50 stands for zero in the data rows.
Here are some points, each followed by its number:
54,44,52,40,56,66,76,61,48,44,39,42,51,50,55,76,53,49,43,36,60,59,62,33,61,33,50,56,39,37,53,45,52,53,31,45,28,46,32,48,58,67,48,60,42,50,55,62,57,63,42,42,48,63,71,47,48,48,44,48,51,67,55,44,42,36,37,53,60,39,45,38,39,38,59,46,47,31,58,36,71,68,52,54,59,56,55,67,41,40,76,40,57,64,42,45,48,39,38,46,60,56,53,29,42,68,61,40,52,44,67,70,39,51,44,46,41,62,22,52,60,60,38,86,51,46,55,67 0
49,58,55,46,58,68,55,66,58,53,57,48,47,51,57,72,49,49,45,24,53,58,57,50,58,41,48,61,45,45,49,45,47,48,41,55,28,46,52,49,65,61,54,58,53,45,51,65,66,58,57,43,45,63,56,46,47,49,42,54,52,59,54,44,47,49,55,59,43,46,43,34,48,30,56,48,43,36,54,46,70,57,46,45,53,53,52,53,42,43,58,53,60,52,37,42,57,42,40,45,49,60,43,33,47,58,56,49,59,53,64,57,47,56,47,51,48,46,37,65,58,53,43,76,43,53,39,52 1
89,44,51,47,60,65,64,26,48,31,48,39,43,39,40,26,99,12,53,56,77,66,32,33,43,41,18,44,53,42,44,32,86,41,78,49,41,33,37,29,0,35,60,78,32,71,62,14,62,56,47,58,86,39,79,63,58,55,53,49,50,43,54,84,39,45,31,37,95,22,59,54,27,59,39,78,73,99,29,76,29,28,85,66,28,29,45,74,16,68,58,52,24,23,70,49,84,99,40,29,54,41,78,78,0,71,28,59,37,35,32,52,97,92,39,57,55,59,34,2,55,71,15,27,26,44,71,72 2
63,68,55,41,17,24,32,32,35,74,27,37,39,53,80,31,19,43,47,88,50,3,49,63,47,38,72,53,73,43,60,50,47,22,52,77,82,69,50,69,43,36,13,52,75,36,35,41,34,36,53,38,67,75,43,55,61,97,57,79,51,35,36,42,63,39,74,36,39,76,65,75,44,51,36,18,64,53,54,45,17,50,41,35,47,63,26,53,80,68,30,53,40,38,62,38,22,34,72,60,34,67,39,99,77,16,85,34,77,63,59,50,21,22,59,53,43,49,74,56,18,37,55,26,64,38,27,39 3
35,50,52,52,57,46,48,64,76,29,58,53,65,32,61,43,53,58,51,56,46,56,78,49,51,50,51,48,38,61,47,39,50,53,48,36,70,59,37,53,60,53,40,62,40,56,49,47,56,60,63,32,46,3,34,38,51,32,69,40,46,64,39,28,63,49,38,54,32,59,38,55,62,42,81,57,37,26,60,46,52,26,40,57,62,46,63,50,64,32,78,11,40,53,54,68,48,55,56,68,61,65,38,37,75,60,46,82,36,55,54,50,64,49,53,47,49,41,63,49,60,62,68,48,76,52,44,41 4
53,82,56,30,18,4,9,0,36,88,12,38,23,54,71,19,16,51,44,99,49,0,54,71,53,27,82,40,86,35,56,49,49,4,61,79,96,68,64,72,4,20,2,64,74,23,43,33,15,41,58,38,96,78,68,67,57,99,68,89,45,11,32,54,58,42,76,22,53,97,54,59,32,61,31,32,65,56,40,30,0,67,27,38,37,65,6,27,72,82,24,69,68,43,61,28,15,17,82,72,46,39,30,99,64,9,73,14,80,71,49,39,30,5,57,50,33,68,99,71,0,0,68,34,43,36,42,55 5
33,44,49,57,48,49,45,54,75,39,59,57,60,43,53,45,46,62,47,45,48,58,64,42,44,54,49,49,38,55,52,39,49,62,41,23,55,51,47,51,71,58,46,52,49,57,47,45,62,43,57,38,37,14,49,42,48,36,61,37,60,50,48,47,65,54,42,51,47,52,27,54,57,53,66,64,38,35,57,43,56,37,42,56,53,52,50,46,52,51,53,35,53,57,57,49,49,64,54,61,50,57,49,33,64,62,47,58,48,56,54,49,47,56,59,46,59,47,52,50,64,50,54,49,69,53,41,46 6
42,55,54,46,58,53,56,60,59,40,54,54,48,52,50,58,46,60,47,32,36,49,54,46,53,54,50,52,48,45,52,50,41,70,45,39,54,47,43,53,66,58,61,42,61,55,55,56,60,47,52,46,41,44,48,39,44,35,49,42,60,57,44,42,51,55,46,47,48,49,42,52,49,49,45,48,46,39,51,43,51,54,46,48,53,51,54,57,51,52,59,51,53,57,50,46,48,45,55,45,47,59,48,38,56,59,53,45,52,50,57,51,40,58,55,55,51,47,33,58,54,56,48,55,58,55,46,51 7
65,54,51,46,42,47,50,45,38,64,47,72,37,46,31,43,32,45,33,63,26,56,34,73,29,38,45,61,57,58,50,62,45,32,35,64,68,62,76,71,78,44,63,51,33,24,23,50,41,54,69,57,67,60,25,51,47,57,30,29,60,37,52,49,60,54,60,37,58,71,24,58,53,71,27,52,65,28,66,52,34,56,54,63,54,54,54,19,47,30,33,62,45,56,61,70,42,19,31,79,48,48,43,39,47,52,52,64,40,47,49,70,43,33,48,38,63,52,75,51,44,42,54,59,34,62,35,48 8
0,46,49,74,48,41,23,33,43,70,53,50,53,62,33,75,69,53,96,57,93,83,33,59,38,92,59,30,45,72,54,35,41,51,38,33,52,52,62,31,30,71,61,30,60,66,55,68,35,52,30,96,57,51,53,27,48,0,46,24,21,33,75,64,48,80,45,57,37,45,46,49,69,34,62,65,32,48,46,56,91,68,57,61,80,38,36,27,32,68,31,78,67,75,65,65,55,72,37,45,64,19,39,46,55,55,24,80,33,54,16,12,79,35,46,41,52,41,43,44,44,43,66,45,28,25,82,44 9
48,42,43,48,39,50,47,55,68,57,52,48,48,43,59,49,42,63,46,45,50,59,57,60,51,46,52,51,46,52,39,54,49,54,40,34,48,40,56,43,56,71,57,51,54,54,54,56,63,62,57,32,36,49,58,48,49,57,33,55,63,53,40,47,28,65,56,42,52,59,45,37,45,35,52,46,39,51,49,49,61,42,47,50,47,45,59,47,66,49,60,57,64,45,35,51,39,35,57,54,55,70,49,36,58,54,55,51,60,52,65,50,32,56,56,43,43,49,52,63,57,53,43,66,59,60,36,51 10
51,55,58,44,47,45,59,68,51,46,40,60,36,49,71,52,44,51,53,52,48,43,57,45,49,57,62,39,61,42,57,64,64,50,53,52,39,45,53,53,66,62,53,41,53,43,53,57,53,51,56,58,31,47,39,40,53,41,48,46,61,70,49,29,54,42,53,59,37,38,44,60,37,39,53,56,43,35,51,49,42,41,52,54,41,49,49,50,53,33,65,50,36,41,48,56,51,33,52,40,53,63,46,54,64,45,43,67,58,44,64,45,37,44,47,47,42,41,46,55,52,46,62,47,70,69,44,36 11
59,78,49,32,13,32,25,2,18,88,22,33,20,31,60,15,12,46,32,99,39,0,36,91,46,25,64,48,88,48,52,58,45,0,55,89,95,62,78,81,24,20,25,65,57,26,24,39,9,34,55,33,91,94,43,70,48,99,38,69,51,21,31,53,75,44,89,30,50,99,43,75,51,61,26,24,97,53,54,30,0,65,34,47,41,66,8,28,80,79,7,70,65,52,70,48,17,13,74,91,49,37,26,99,58,0,82,19,82,53,42,57,28,2,43,47,46,43,99,55,0,15,54,55,33,31,32,65 12
0,17,48,92,21,30,25,10,59,57,76,64,63,59,35,64,61,62,83,59,77,99,38,63,20,99,38,36,43,74,59,34,76,65,26,12,35,28,43,56,37,78,53,44,60,52,76,45,13,44,57,85,58,29,70,9,63,0,34,38,9,30,85,55,59,59,29,37,75,62,57,38,64,46,47,65,39,57,90,77,82,70,50,80,74,30,22,7,22,73,43,82,70,86,63,49,63,99,43,66,73,11,39,67,78,35,10,78,27,58,6,16,48,23,40,28,79,44,56,57,53,18,56,39,56,3,65,37 13
85,31,46,52,58,69,60,32,50,31,50,43,41,39,45,31,99,18,47,49,71,63,35,29,45,38,22,43,63,37,52,43,83,38,75,56,39,29,41,21,1,36,49,76,35,66,69,20,55,57,45,57,82,42,73,75,43,55,49,49,46,45,60,74,40,46,24,46,89,30,63,46,20,55,43,80,73,99,31,73,35,40,82,59,36,41,43,66,14,60,60,44,23,18,67,47,78,99,34,30,48,46,79,69,0,80,28,49,37,28,35,53,93,89,30,56,61,66,31,0,52,78,17,42,32,34,61,65 14
35,53,48,45,28,40,41,60,51,54,47,77,56,42,59,47,33,60,54,56,59,42,56,51,63,60,59,30,56,61,47,67,65,50,50,36,44,30,53,31,78,61,55,41,49,42,45,45,46,58,73,50,45,55,44,59,48,55,49,45,83,60,39,30,36,56,47,48,51,43,52,58,57,45,58,61,40,38,55,60,55,28,49,54,32,43,53,52,56,36,59,40,46,33,40,54,46,40,45,45,57,55,55,61,71,45,59,65,62,51,57,23,37,51,35,46,45,47,37,51,38,53,51,36,58,59,33,55 15
54,54,53,50,53,46,53,62,51,46,54,52,48,55,54,56,49,57,52,46,38,54,53,54,46,45,53,57,55,58,52,56,53,64,49,42,39,51,46,50,56,55,57,42,62,50,49,65,56,52,55,52,30,45,34,41,51,39,45,53,59,68,44,35,48,51,43,52,47,42,60,50,49,51,51,43,41,34,55,44,47,42,52,42,51,48,49,52,55,42,58,48,40,45,46,56,47,38,47,42,54,60,45,46,55,53,45,54,53,48,52,50,36,55,47,53,54,49,55,52,54,53,53,45,55,59,48,42 16
58,45,21,61,74,58,64,65,36,52,36,57,79,54,45,52,42,48,47,82,24,15,52,42,74,65,63,93,13,58,37,51,46,66,60,78,21,50,53,31,49,4,33,34,46,47,43,51,27,33,32,55,21,77,60,55,46,78,78,67,37,46,49,57,36,21,71,69,25,41,63,46,64,61,49,27,61,64,45,34,76,89,32,60,50,58,60,38,47,33,33,40,65,30,29,54,50,45,71,47,31,21,61,50,42,39,72,10,31,43,37,62,49,46,49,65,38,54,81,75,51,54,38,54,45,48,59,67 17
17,41,46,67,21,64,26,55,65,47,55,56,53,34,64,49,34,49,53,71,44,68,48,55,58,59,51,30,52,67,49,63,58,57,47,19,60,18,50,61,61,58,60,43,51,64,60,50,56,65,74,41,63,33,55,34,55,44,35,47,60,47,67,52,46,52,33,47,50,51,50,36,52,31,52,61,32,50,48,55,58,42,50,59,44,55,49,48,62,49,57,66,60,61,44,39,33,49,60,72,54,51,46,37,72,65,35,64,44,71,56,26,49,34,37,33,57,47,54,56,54,58,46,41,58,43,51,42 18
37,32,48,39,53,56,63,62,32,59,38,45,45,44,63,69,52,51,55,20,76,51,49,34,76,27,58,48,59,40,49,48,45,53,31,41,32,38,40,47,53,72,52,54,41,53,52,68,70,68,47,47,55,55,46,47,42,46,41,57,49,68,65,53,36,51,46,47,56,35,44,39,51,38,67,49,36,36,67,33,78,56,58,52,42,47,47,65,56,52,55,50,58,66,37,50,51,29,46,52,62,61,60,26,54,61,69,46,45,43,71,57,41,49,51,52,19,59,8,46,73,49,55,75,60,53,52,75 19
48,35,57,57,67,52,57,64,35,35,61,53,36,48,50,44,78,35,47,28,59,78,32,31,54,32,26,47,74,40,62,41,72,55,50,60,21,57,48,34,30,62,64,56,32,65,55,54,62,63,51,59,66,54,39,72,39,38,50,41,48,70,78,72,47,57,39,45,36,40,59,41,47,58,49,66,51,85,36,61,43,47,66,64,42,44,39,58,37,62,56,35,36,40,65,57,76,57,44,40,36,59,65,53,28,84,37,65,36,39,46,59,83,54,33,53,38,57,21,18,74,70,36,58,44,40,47,56 20
53,55,29,47,27,59,50,59,44,74,53,75,41,62,42,45,39,63,36,67,28,54,55,45,61,62,56,68,39,56,37,67,43,60,28,45,43,57,59,63,80,28,47,41,47,53,55,53,59,50,64,27,41,40,49,47,50,69,65,54,53,45,33,38,31,61,83,41,52,66,42,48,62,52,54,35,54,53,45,47,75,51,53,49,60,47,43,37,58,34,35,49,65,39,43,71,40,35,69,49,44,51,52,34,52,55,53,46,36,54,54,50,21,42,48,51,40,46,53,55,51,46,53,30,65,61,56,52 21
80,37,41,45,34,57,57,41,49,38,49,29,47,35,51,47,73,47,41,49,44,56,65,54,55,42,53,49,44,44,46,49,51,41,44,51,49,37,44,33,47,41,49,59,42,46,65,42,67,34,42,36,42,48,85,62,57,69,71,65,23,49,49,66,37,40,43,40,75,53,50,43,43,56,41,63,56,76,34,56,58,39,51,51,71,46,62,75,53,24,50,23,49,39,58,52,61,66,33,22,48,55,51,39,36,49,57,28,50,33,47,66,48,77,47,42,60,56,56,41,56,77,27,60,33,44,44,47 22
65,39,17,70,85,66,64,66,36,46,34,55,88,55,41,52,46,53,45,72,29,13,54,39,62,70,65,98,18,55,39,42,40,64,67,91,19,50,49,27,45,0,25,41,42,47,44,49,18,29,37,60,30,81,65,59,60,86,85,70,33,49,53,54,35,9,74,68,19,41,65,42,70,66,46,37,66,68,45,35,76,90,32,60,53,58,61,34,43,31,40,36,62,27,27,48,50,42,80,44,29,19,57,66,42,36,82,13,31,49,35,72,56,46,44,64,40,52,84,84,40,48,39,60,41,48,69,70 23
54,46,26,64,75,58,60,66,48,50,40,57,73,51,43,57,40,52,43,70,30,28,50,41,63,67,60,85,24,54,44,50,41,67,55,69,27,51,47,34,54,20,39,34,45,54,42,57,35,34,35,52,28,68,56,54,52,64,64,63,37,53,49,53,41,30,62,66,19,38,59,46,65,52,48,37,52,57,47,36,69,83,33,52,48,57,61,40,51,40,39,40,60,35,33,45,49,43,65,49,31,30,60,51,45,39,75,18,31,52,38,57,48,49,54,62,44,52,73,75,50,50,42,55,44,50,54,67 24
56,62,50,52,52,49,52,64,61,47,48,57,47,53,59,57,44,63,49,46,39,50,58,52,49,48,63,58,51,58,56,49,51,52,48,51,35,48,44,45,57,49,49,34,64,42,57,57,55,50,58,55,36,45,45,36,58,46,58,51,63,67,50,35,60,52,46,32,48,46,46,48,43,34,58,48,37,47,60,43,46,45,57,48,51,50,45,51,55,48,59,49,48,39,51,54,34,31,59,46,58,65,49,40,66,56,52,57,53,61,64,49,44,42,59,55,48,51,53,52,57,48,56,46,63,63,55,36 25
59,55,46,45,31,66,49,54,42,75,67,78,44,57,38,48,43,56,30,68,27,60,55,54,49,55,57,71,47,49,43,62,45,50,33,59,49,66,64,65,91,26,55,44,40,44,46,52,57,58,63,40,51,37,44,41,59,68,60,46,52,50,35,34,38,56,79,36,61,65,36,46,55,58,48,40,55,39,44,54,60,43,62,50,66,49,41,38,47,34,32,49,55,48,50,74,44,34,61,55,39,45,47,36,58,55,54,51,54,51,43,53,21,36,42,55,46,46,57,54,48,44,55,27,59,59,51,47 26
38,52,57,50,54,51,52,61,68,39,57,53,51,53,49,50,44,61,51,39,41,58,61,41,50,59,50,50,44,50,60,52,46,68,39,36,52,45,46,49,60,56,49,51,54,48,48,54,65,47,54,40,38,42,46,48,44,40,50,46,63,55,47,51,57,56,44,50,48,47,44,45,55,47,57,52,43,39,53,50,51,47,43,51,43,56,53,51,57,51,53,46,47,53,55,48,53,53,53,51,48,53,42,36,58,52,53,45,54,58,54,46,37,54,53,55,60,45,43,57,59,54,51,50,54,59,42,50 27
38,40,55,59,62,60,48,63,43,43,57,63,30,59,43,52,64,43,59,23,61,72,40,47,49,39,42,47,62,45,60,44,55,50,50,59,32,54,49,39,46,58,62,52,42,61,57,69,59,55,46,54,51,55,31,57,37,32,54,50,54,61,65,62,47,66,52,48,31,30,57,38,45,51,45,60,27,64,46,47,47,50,56,45,48,52,36,57,39,57,53,52,43,54,57,52,69,38,49,46,33,68,57,39,51,71,45,58,48,57,53,46,67,46,44,61,39,60,25,35,75,55,50,59,50,49,43,55 28
20,53,48,74,47,46,31,31,36,76,45,59,48,67,24,76,69,51,92,57,98,87,34,61,47,78,57,34,29,70,54,38,25,40,34,51,60,64,74,28,33,69,68,29,56,76,50,66,30,62,13,99,57,55,45,39,44,4,49,16,25,35,79,73,54,99,49,60,33,48,43,54,74,38,70,67,32,40,26,51,92,62,58,63,94,39,42,27,21,61,24,71,67,80,54,75,49,56,33,39,62,22,38,39,36,58,21,90,45,48,22,19,96,37,58,60,45,44,37,42,61,39,70,49,22,43,87,46 29
40,49,56,46,70,41,63,68,67,34,57,54,61,34,63,43,41,70,58,37,46,51,69,41,53,68,40,49,34,50,47,47,47,56,42,34,60,62,52,58,70,60,43,56,40,62,34,40,52,47,52,33,28,22,37,35,32,24,55,29,44,68,34,38,67,64,57,56,32,60,35,62,61,50,61,55,43,40,50,47,54,37,31,52,52,27,61,50,54,50,69,20,45,53,52,53,57,64,54,63,51,73,41,38,52,51,50,69,48,44,49,52,57,59,65,48,61,47,54,52,69,58,53,51,73,42,38,52 30
New points follow, each followed by the numbers of its two nearest points above, nearest first.
0,34,61,85,49,41,19,26,45,60,78,41,71,45,47,73,72,47,87,63,75,85,26,75,33,67,54,12,56,59,60,24,78,46,55,0,43,46,49,48,27,70,71,31,35,54,76,51,34,38,56,77,63,32,49,21,73,10,50,38,30,34,78,52,50,45,36,45,55,46,51,35,50,56,47,56,33,58,69,68,76,56,68,74,56,31,24,20,39,69,30,69,62,73,64,39,53,79,55,62,60,28,55,47,73,57,24,87,22,80,23,8,65,28,33,24,57,36,73,53,43,37,69,35,68,11,61,29 13 9
59,62,48,46,20,47,40,21,15,89,38,52,25,34,19,25,19,44,28,80,17,18,31,99,32,41,36,64,73,64,41,84,37,0,45,84,89,72,93,95,68,13,64,41,27,4,21,40,14,55,77,53,92,83,18,72,48,81,19,43,45,19,41,53,73,57,74,41,62,94,14,66,62,74,29,36,92,27,73,50,10,66,48,75,34,50,41,14,62,43,11,66,56,44,66,69,22,0,41,99,68,36,39,68,45,30,67,59,30,43,41,75,39,10,50,35,62,44,99,47,15,17,50,61,25,64,44,39 8 12
42,53,55,48,56,57,56,64,62,38,52,49,46,52,54,61,46,58,45,29,39,53,54,45,50,56,46,51,42,44,49,52,37,69,42,44,54,51,44,58,66,62,57,45,59,58,50,55,58,47,49,42,36,41,50,46,42,33,47,43,60,54,37,46,56,58,45,55,51,46,47,50,52,51,45,43,44,39,48,46,46,48,48,48,55,51,59,59,51,48,56,52,46,58,47,50,52,48,55,49,47,54,48,34,48,57,46,43,51,49,52,51,36,62,56,58,55,52,36,57,56,50,49,54,58,53,44,54 7 27
60,86,53,26,17,7,8,0,23,99,15,21,14,39,60,5,8,39,38,99,56,0,41,94,46,17,63,28,90,36,46,61,52,0,73,96,99,54,79,78,0,9,22,71,65,23,31,42,0,29,57,40,99,99,56,93,39,99,39,77,64,0,28,59,74,46,78,36,60,97,43,83,57,60,22,27,97,60,58,39,0,70,21,46,25,77,14,11,76,89,5,86,71,59,59,32,16,13,75,96,55,29,18,99,53,0,68,19,92,66,47,53,40,0,54,45,36,65,99,67,0,0,72,48,16,22,52,63 12 5
52,52,51,49,55,47,53,63,54,45,56,51,48,54,51,56,49,57,51,45,38,54,54,54,47,47,52,58,54,56,52,57,51,64,47,41,42,51,44,52,56,55,56,42,62,53,52,63,56,51,54,50,32,47,35,41,52,38,45,51,57,64,48,39,47,49,41,49,49,42,57,45,51,49,54,46,43,36,56,47,49,46,53,43,52,51,51,51,53,41,57,53,43,49,49,54,45,39,46,44,53,61,44,42,54,55,45,52,54,48,55,51,38,55,51,52,53,48,56,54,54,56,53,49,57,60,49,42 16 7
51,53,55,47,52,50,55,60,51,47,54,52,50,56,58,54,46,58,52,50,42,54,57,49,47,51,55,59,57,53,53,58,57,62,50,42,37,52,48,48,59,58,54,44,59,56,52,63,53,53,55,53,30,50,37,37,55,37,45,51,56,68,46,37,44,47,44,52,47,42,59,52,48,46,57,45,45,40,52,46,48,43,51,41,46,50,49,51,55,40,57,51,43,44,47,54,46,33,43,41,51,61,44,47,56,49,43,59,52,47,57,48,37,52,48,50,54,46,53,51,53,48,51,48,60,63,47,39 16 25
48,57,56,47,52,50,59,56,66,46,59,44,52,59,51,62,48,53,40,28,48,59,52,51,53,38,43,55,43,33,39,64,40,53,44,53,50,54,46,50,65,61,58,51,49,50,67,60,49,45,49,49,45,45,60,55,48,36,41,46,59,60,49,46,51,58,40,64,53,51,47,45,49,42,62,46,47,26,61,49,54,60,52,50,53,58,55,54,39,43,60,48,56,61,39,47,51,36,55,54,53,47,48,31,44,49,45,56,58,44,54,57,33,59,53,51,53,45,38,56,60,35,47,57,56,66,50,49 7 1
10,26,59,68,13,58,26,37,66,63,62,57,61,50,42,62,56,54,65,46,58,83,49,45,32,97,60,36,52,66,52,42,64,64,20,18,43,27,45,56,57,66,50,49,53,43,67,42,27,35,47,64,61,19,73,10,58,0,33,38,26,39,89,57,59,48,23,43,60,57,48,47,60,36,57,78,40,46,74,64,67,51,53,70,68,40,33,30,34,68,52,61,66,66,67,48,67,97,40,61,61,18,45,55,86,42,2,64,36,53,19,12,39,32,40,35,86,39,50,54,56,41,45,41,59,42,52,29 13 9
44,57,58,52,64,59,58,75,56,40,43,50,44,51,55,63,47,70,46,30,47,58,51,36,54,59,43,50,45,43,34,58,42,65,51,44,60,54,44,61,65,67,52,46,51,61,39,54,57,50,44,46,37,37,53,43,34,33,46,34,57,56,37,45,67,62,48,62,52,37,48,55,61,55,47,39,44,41,40,44,42,37,46,52,59,49,61,56,47,56,56,53,45,68,41,42,56,52,52,53,51,52,49,36,31,56,44,46,57,54,45,50,51,63,68,61,62,47,30,60,61,49,52,55,61,46,43,55 7 27
45,55,51,47,51,44,56,66,65,35,59,50,62,42,61,45,54,51,49,49,45,60,71,58,48,43,46,46,45,59,52,46,54,56,50,44,61,60,46,51,58,53,48,62,45,54,51,53,56,61,64,39,44,19,38,43,45,24,62,42,41,73,41,26,56,46,43,51,30,56,45,52,56,39,68,46,40,28,52,47,47,32,42,48,60,46,59,54,52,32,80,17,32,46,45,74,56,49,47,51,57,61,41,45,73,51,46,76,47,40,51,54,58,52,43,50,48,43,52,47,59,62,60,50,78,54,39,40 4 30
49,69,49,30,33,26,23,36,44,75,36,30,26,47,65,14,36,30,55,76,62,0,45,54,23,35,74,40,69,41,63,68,45,33,67,81,89,75,67,93,37,58,6,50,73,39,40,30,38,54,59,40,70,75,32,56,50,79,37,81,49,14,45,47,52,36,67,58,43,70,74,64,35,54,54,26,44,51,45,53,23,51,26,18,33,71,40,50,76,61,46,76,40,50,58,27,19,34,54,67,52,65,42,93,75,17,68,45,60,58,62,49,43,13,72,41,40,51,62,57,14,21,71,47,58,46,32,28 3 5
56,45,16,49,52,58,57,67,43,59,37,69,49,55,49,53,41,56,35,69,26,22,51,42,64,68,64,71,22,57,45,62,40,67,29,50,34,51,52,38,56,29,41,35,49,52,46,50,48,36,51,30,28,59,52,52,48,74,72,64,46,47,40,54,26,45,78,67,27,58,56,42,61,53,54,30,60,61,43,36,84,74,39,60,53,52,46,38,62,38,43,42,66,39,34,69,45,32,69,47,43,33,57,42,49,47,65,26,28,50,43,55,38,39,53,50,33,47,67,60,52,46,39,50,52,57,55,60 24 21
46,58,53,44,56,63,55,63,58,54,55,47,48,46,56,69,48,48,43,26,54,57,57,53,57,44,49,58,42,48,48,46,48,48,42,53,33,43,51,47,64,66,55,58,54,47,51,66,65,60,53,40,42,64,58,45,46,52,36,55,57,57,51,44,46,55,55,57,50,47,44,34,49,33,58,51,40,39,52,46,68,56,47,48,52,53,51,50,42,43,58,52,62,50,34,44,57,47,40,46,49,61,44,33,49,60,55,49,61,52,64,55,45,55,46,52,47,47,36,62,56,55,42,73,42,51,37,53 1 7
37,31,42,38,49,54,62,64,35,61,41,44,43,41,61,67,48,51,57,21,76,49,52,36,75,27,55,45,54,41,45,50,47,48,29,43,30,37,42,45,56,75,51,49,43,51,52,68,69,65,46,46,49,57,48,49,45,47,35,54,53,65,60,51,31,50,49,48,56,36,41,37,48,38,69,50,35,39,65,33,85,59,60,55,44,46,45,61,51,45,61,54,62,59,33,50,51,29,49,51,66,68,61,22,54,59,66,47,45,44,70,53,37,44,45,49,18,59,9,48,70,53,50,78,61,55,52,78 19 0
33,44,52,51,57,48,47,58,75,32,55,50,58,42,56,44,43,59,47,42,43,58,68,43,49,55,47,47,40,51,53,42,49,64,39,29,62,55,41,55,67,60,45,55,44,55,45,50,63,50,55,35,39,19,43,46,46,37,54,42,59,53,41,47,64,51,44,54,42,52,32,53,57,51,70,60,40,34,52,49,54,36,39,54,54,49,56,49,56,47,59,33,48,56,53,55,52,56,59,62,48,59,43,27,61,63,51,59,46,57,57,51,47,56,62,48,55,45,57,54,62,55,56,51,65,54,42,45 6 27
50,57,49,44,59,48,53,72,55,41,59,52,64,45,60,44,55,53,53,45,42,62,69,59,49,44,44,55,45,62,48,49,45,54,51,48,59,63,49,53,54,53,55,59,52,56,52,59,55,64,61,41,37,25,26,46,47,22,60,43,35,71,38,22,58,48,44,51,30,59,50,51,50,44,62,40,42,28,52,45,51,35,48,46,63,44,57,59,53,38,79,18,36,46,41,73,53,53,44,52,54,62,44,42,64,50,45,71,47,37,51,60,56,54,48,56,53,50,52,47,62,64,59,50,78,54,41,34 4 16
63,44,65,27,68,28,29,0,39,81,48,15,45,62,28,25,30,26,65,58,86,0,19,66,12,38,56,17,56,51,61,70,49,18,96,87,99,56,67,99,19,64,36,50,54,54,20,39,15,53,40,54,77,76,15,76,39,81,2,63,61,5,28,54,72,29,58,95,51,68,84,86,62,65,57,29,61,50,82,56,0,59,15,12,7,67,62,29,82,66,34,96,53,82,37,13,35,39,23,80,65,50,38,83,58,0,50,56,67,76,60,51,66,34,83,36,51,59,63,52,0,19,92,64,16,35,55,27 3 12
50,63,42,40,37,49,49,40,48,60,46,50,46,58,43,42,37,55,46,69,43,32,43,69,37,35,59,48,64,46,53,55,43,41,58,55,63,50,58,72,60,51,45,53,51,48,42,51,42,42,54,46,62,58,40,50,45,63,43,51,47,45,41,47,55,48,67,37,48,55,57,52,43,53,41,39,63,38,54,51,34,54,36,29,55,51,36,51,62,53,41,65,48,56,57,39,33,38,60,69,52,57,45,71,58,35,73,37,59,52,51,52,30,41,54,49,48,45,62,55,32,37,51,56,49,54,35,42 16 7
28,45,59,54,42,51,42,53,74,44,56,63,51,51,55,47,47,57,47,53,48,67,64,42,52,62,49,41,45,54,56,48,53,62,35,26,53,39,37,47,64,52,44,51,55,50,51,52,63,50,61,37,44,31,44,40,46,37,48,44,64,57,60,52,65,53,35,43,40,49,40,50,61,44,61,61,38,38,52,49,51,46,46,55,39,63,52,49,61,55,59,47,48,54,57,49,51,54,53,60,53,52,45,36,68,55,52,52,49,64,50,38,41,52,50,45,60,42,48,59,58,58,56,46,55,54,47,44 27 6
90,41,50,48,61,65,64,28,48,32,49,39,40,40,41,24,99,14,51,56,77,67,32,31,43,41,18,43,60,38,46,30,85,42,77,51,35,30,37,24,0,33,59,82,33,69,64,14,59,56,49,59,86,40,79,68,57,53,55,49,44,45,57,80,39,42,29,38,94,26,59,52,26,58,37,76,79,99,30,79,28,31,87,63,29,31,43,75,15,66,60,49,25,19,70,51,86,99,39,30,53,41,83,74,0,73,26,59,36,31,31,53,99,91,38,57,55,61,34,0,52,75,17,30,28,38,71,72 2 14
37,53,46,48,36,48,42,52,55,52,48,68,64,40,57,58,38,59,55,51,53,43,52,56,56,54,56,34,48,63,51,69,58,48,49,38,48,34,52,31,79,54,60,42,51,46,43,48,52,45,71,49,39,56,47,60,46,49,45,38,83,60,39,40,41,63,46,41,49,45,50,54,50,44,55,63,39,38,52,51,57,38,51,56,29,54,61,44,55,39,50,40,43,39,45,52,42,43,43,43,54,51,55,59,69,47,56,59,60,52,60,28,39,55,36,40,49,45,38,53,45,53,44,41,56,56,32,53 15 27
17,38,43,25,48,29,64,55,31,50,51,52,73,54,48,58,38,80,49,29,57,29,53,26,78,53,50,56,59,49,49,62,33,66,37,39,69,42,34,53,42,65,73,32,66,34,60,52,70,66,50,42,57,50,39,32,45,52,44,42,55,66,53,20,37,61,70,35,56,56,15,65,59,47,44,48,53,25,57,42,83,56,51,43,32,48,58,51,64,64,47,53,76,79,30,41,35,44,48,40,70,49,51,41,73,57,66,35,47,56,80,38,49,51,62,55,44,39,3,64,62,65,55,62,44,57,70,60 7 19
37,54,57,55,38,50,45,61,61,51,51,50,63,53,46,60,49,63,54,46,39,69,57,41,49,63,55,47,45,56,49,54,43,63,37,36,46,51,63,54,52,62,62,47,55,48,54,54,54,48,35,60,38,41,43,47,40,34,52,28,55,48,60,63,64,61,54,54,57,53,42,43,53,43,59,54,51,45,53,51,64,45,45,55,57,49,56,39,54,56,40,56,53,62,52,51,56,60,40,46,39,43,47,43,61,52,33,49,50,56,45,43,46,62,50,55,66,45,43,48,67,56,53,41,55,67,43,43 27 7
23,52,50,72,49,46,31,31,36,77,44,60,48,67,24,75,65,52,91,58,93,86,35,60,46,79,57,36,28,70,52,38,23,41,34,52,57,64,74,28,35,71,68,32,57,74,49,65,31,61,11,99,55,55,47,39,44,4,46,15,25,35,79,74,54,99,49,62,34,51,43,53,74,38,74,69,34,38,25,53,92,60,57,62,96,41,43,26,21,59,26,73,67,80,54,76,47,57,32,39,62,23,35,37,36,58,20,89,46,47,22,19,95,35,58,61,46,43,38,45,61,38,70,48,22,45,85,44 29 9
49,53,49,42,53,43,48,63,55,43,54,60,68,47,58,51,45,58,41,43,37,60,58,43,60,52,49,57,51,56,56,57,36,65,43,46,51,43,36,52,60,51,64,50,64,44,50,54,56,59,54,45,45,46,38,47,43,41,46,48,61,65,39,28,47,53,35,42,47,49,54,38,54,48,49,42,47,38,51,39,57,46,55,45,47,57,55,54,66,52,52,46,57,48,52,41,37,42,54,41,54,46,53,41,59,64,49,50,48,56,67,47,35,42,55,53,52,53,40,57,56,58,48,52,64,54,54,50 7 27
67,52,59,49,44,52,58,51,48,52,55,72,48,54,45,57,40,52,39,54,30,69,41,57,33,44,49,60,50,49,51,52,50,56,34,50,57,57,60,59,79,50,60,51,36,39,33,55,53,56,64,51,53,40,35,37,52,46,38,29,57,55,53,45,51,53,45,41,59,57,32,50,53,64,33,51,45,31,56,52,49,46,59,50,68,55,60,36,43,34,44,55,45,59,57,67,52,32,33,56,38,54,44,31,51,58,46,67,51,47,54,64,37,45,46,41,57,59,57,54,54,50,49,48,41,60,37,48 8 16
55,50,46,45,39,52,50,65,53,50,53,61,52,54,45,52,37,59,53,41,35,54,53,43,56,42,51,58,57,59,50,54,55,61,44,45,46,47,46,49,64,55,56,49,64,53,55,60,56,64,61,48,40,41,34,46,47,42,54,49,67,55,45,26,40,55,44,50,48,50,57,45,57,44,51,47,37,30,50,49,52,43,53,43,50,55,53,55,49,45,53,45,53,41,43,54,39,42,48,47,49,53,51,41,51,53,47,60,60,44,60,44,33,45,39,60,47,58,38,50,53,50,54,45,59,60,49,41 16 7
